rotation ticks, each row followed by its count of ticks:
The counts run from 0 to 1072.
[153 147 169 117 112 122 146 130  86 168 114 144  78 153 167 166 129 156
 122 170 109 143 116 125 152 129 141 130 131 147 120 183 150 113 117 126
 118 131 191 109 173]	770
[175  70 154 166 120 134  88 124 137 113 154 139 129 122 131 107 144 133
 127 104 148 143 138 124  84 122  87 136 120 114 109 133  76 108 117  88
 199  96 143 159 128]	401
[159 140 123 120 143  94 197 108 118 129 125 140  63 148 175 137 145 140
  81 150 102 102 144 147 139 123 156 143 140 151 108 133 130  95 135 143
  90 112 165  88 136]	296
[104 126 160 125 110 181  90 142 109 171 143 129 132 117 129 128 141 106
 191 115 156 173 121 134 141  96 104 110 125  93 183 129 158 168 138 124
 145 172 100 134 110]	106
[173 117 125 144 112  85  94 136  98 115 124 120 162 110 123 147 108 142
 116 131  98 163 152 147 113 148  83  96 115 143 125 134  90 128  54 107
 154 112 160 162 159]	627
[118 129 129  98 136 175 124 158 145 154 144 140 100 131 141  71 146  89
 118  65 111 130 147  95 120 143 150 145 142 119 102 133 126 155 109 145
 130 187 137 103  68]	326
[ 96  82 133 140 129 104  86 123 155 131 151 120 123 128 116 129 118 141
 133 148 206 100 113 112 127  82 107 152 119 132 107 119 116 139 141  90
 182 119  80 155 126]	657
[142 126  99  87 137 140 124 138 163 127 126 119 126 130 108  83 145  84
  92  66 118  98 168 133 102 151 138 105 129 111 120  97 122 148 131 123
 132 150  96  88  60]	960
[148 128 150 125 137 100 107 172 145 131 140 137  90 138 112  90 105 132
 115 163 151 124 116  75 142 124 169 164 119 156  57 165 123  86 142 132
 158 134 165 132 147]	149
[153  77 185 160 127 164  98 115 141 121 154 163 114 120 132 113 144 116
 160 110 159 176 118 111  92  82 116 140 120 111 132 136 129 112 148 113
 189 109 143 153 145]	402
[103 122 111 170 163 117 151 161 142 138 157 112 157 108 123 100  94 131
 174 152 155  97 115  98 125 113 137 144 150 155 124  67 102 110 104 167
 109 140  93 164  97]	835
[181 112 170 116 120 156 110 136 131 128 101 137 138 149  83 149 113 144
 132 153 130 119 102  72  85 154 142  88 118 134 126 162 130  84 136 101
 141 110 180 120 164]	773
[145 117 124 135 120 142 180  83 121 151 133 130  73 141 171 166 171 164
 122 144 137  74 127 158 125 105 128 123 152 124 161 131 130 110 168 112
 120  93 138  88 125]	670
[161 153 134 149 108 103  89 179 101 160 170  88 103 128 125 100 159 141
 160 152 154 130 131 162 178 156 119 143 113  97 140 124 115 110 169 126
 138 133  99 129  79]	749
[189 109 172 109 115 169 129 118 125 146 103 151 100 146 131 141 151 131
 104 114 106 134 125 103  85 141 137 100 128 123 130 173 138 104 142 104
 148 111 201  88 153]	781
[103 114 105 135 132 159 130 133 160 118 162 135 106  91 129  78 126  85
 154  78 141 138 168 138 120  70 152 152 129 116 116 110 135 134 168 156
 150 150  99 117  90]	572
[111 144  98 120 163 110 160 159 155 141 134 113 127 111 115  93  76 112
 139 155 148  83 131  90 123  94 186 133 143 163  87 101 141 106 147 183
 103 141 119 120 116]	446
[106  89 132 121 131 103 111  77 144  78 109 161 124 122 125 164 104 119
 111 139 159 167 125 130 104  62 111 125 102 150 124 116 146 144 113  99
 161 112 107 146 184]	24
[130  87  99 149 127 185 157  74 148  80 134 149 141 104 132 149 141 119
 154  83 118 124 148 140  80  92 112 101 145 114 175  93 119 140 125 107
 132 116 104 126 116]	569
[146  86 104 152  87 150 103  88 143  80 152 135  92  97 132 142 158 146
 138 104 133 127 163 154 111  88 109 139 123 108 123 146 102 120 165  80
 184  97 125 127 131]	27
[147 102 137 169 174  99 145 149 158  93 154 137 125 131 121  87 114 136
 127 146 161 118 115  86 112 126 137 170 128 152  96  74  87  78 113 142
 128 116 113 169 115]	301
[108 128 135 141 130 177 118 133 121 153 149 125 138 100 129 108 137  93
 194 106 152 161 135 148 130  87 117 113 138  94 183  97 154 155 151 156
 130 154  81 130  90]	343
[132 103 159 133 131  70  87 120 106 126 131 149 119 141 153 133 133 129
  88 127 138 190 135 148 134 116  76 144  99 136 109 127 111 158  66 103
 168 130 126 161 156]	1023
[153 123 135 107  81 159  59 141 140 112 126 123 108 109  89 115 133 113
 139 116 139 149 145 120 123 115 140 116  98 103 112 180 142 128 178  85
 187 136 135 109 133]	257
[115 134  90 129 114 169 164  84 117 101 125 129 110 105 148 160 147 120
 160 112  94 139 161 182 134 100 124 106 135 115 193  98 149 150 144 126
  96 135  90 106 108]	966
[156 153 138 103 136 107  99 157 121 148 119  99 153 164  84 121 145 121
 123 147 160 121 108 138 148 188 111  94 108 110 168  80 135 125 129 106
 105 135  76 116  81]	359
[176 136 195 122 123 141 102 172 113 189 135 131  90 167 134  95 153 136
 120 134 140 141 107  97 140 159 138 133 125 120 115 173 130 107 136 127
 142 141 186 113 120]	385
[146 126 122 141 126 189 186  96 119  91 131 169  83 131 169 141 155 139
 141 108  68 143 137 123 123 139 136 141 159 134 147 135 119 123  96 124
  96 143 166 124 127]	314
[137 129 111 104  77 166  61 159 131 153 133  92 139  93  92 116 127 123
 161 109 137 125 162 130 129 128 133  95 116  97 124 175 129 146 167 104
 175 150 126 102 107]	494
[160 111 129 152  98 112 122 127 100 140 142 127  85 108 170 138 123 159
 123 134  97 131 159 141 126 108 115 144 134 145  88 185 106 113 103 119
 170 109 196 138 169]	779
[150  97  95 145 145 119 148 119 166 112 136 102 147 127 101 120 118 156
 120 140 163  40 129 104  89 130 133 113 142 147 113  97  89  89 149 102
 137  86 105 128 114]	1061
[189 135 153  89  95 140  74 149 113 137 110 132 115 146 106 112 154 112
  94 100 108 166 141 126 121 181 122  97  98 102 124 159 129 136 121  94
 149 142 153  95 115]	248
[121 125  98 121 124 162 184  90 133 129 139 128  62 138 162 153 171 157
 123 123 122  67 136 151 138 127 130 135 158 123 152 130 125 133 156 104
 101 122 116  87  94]	433
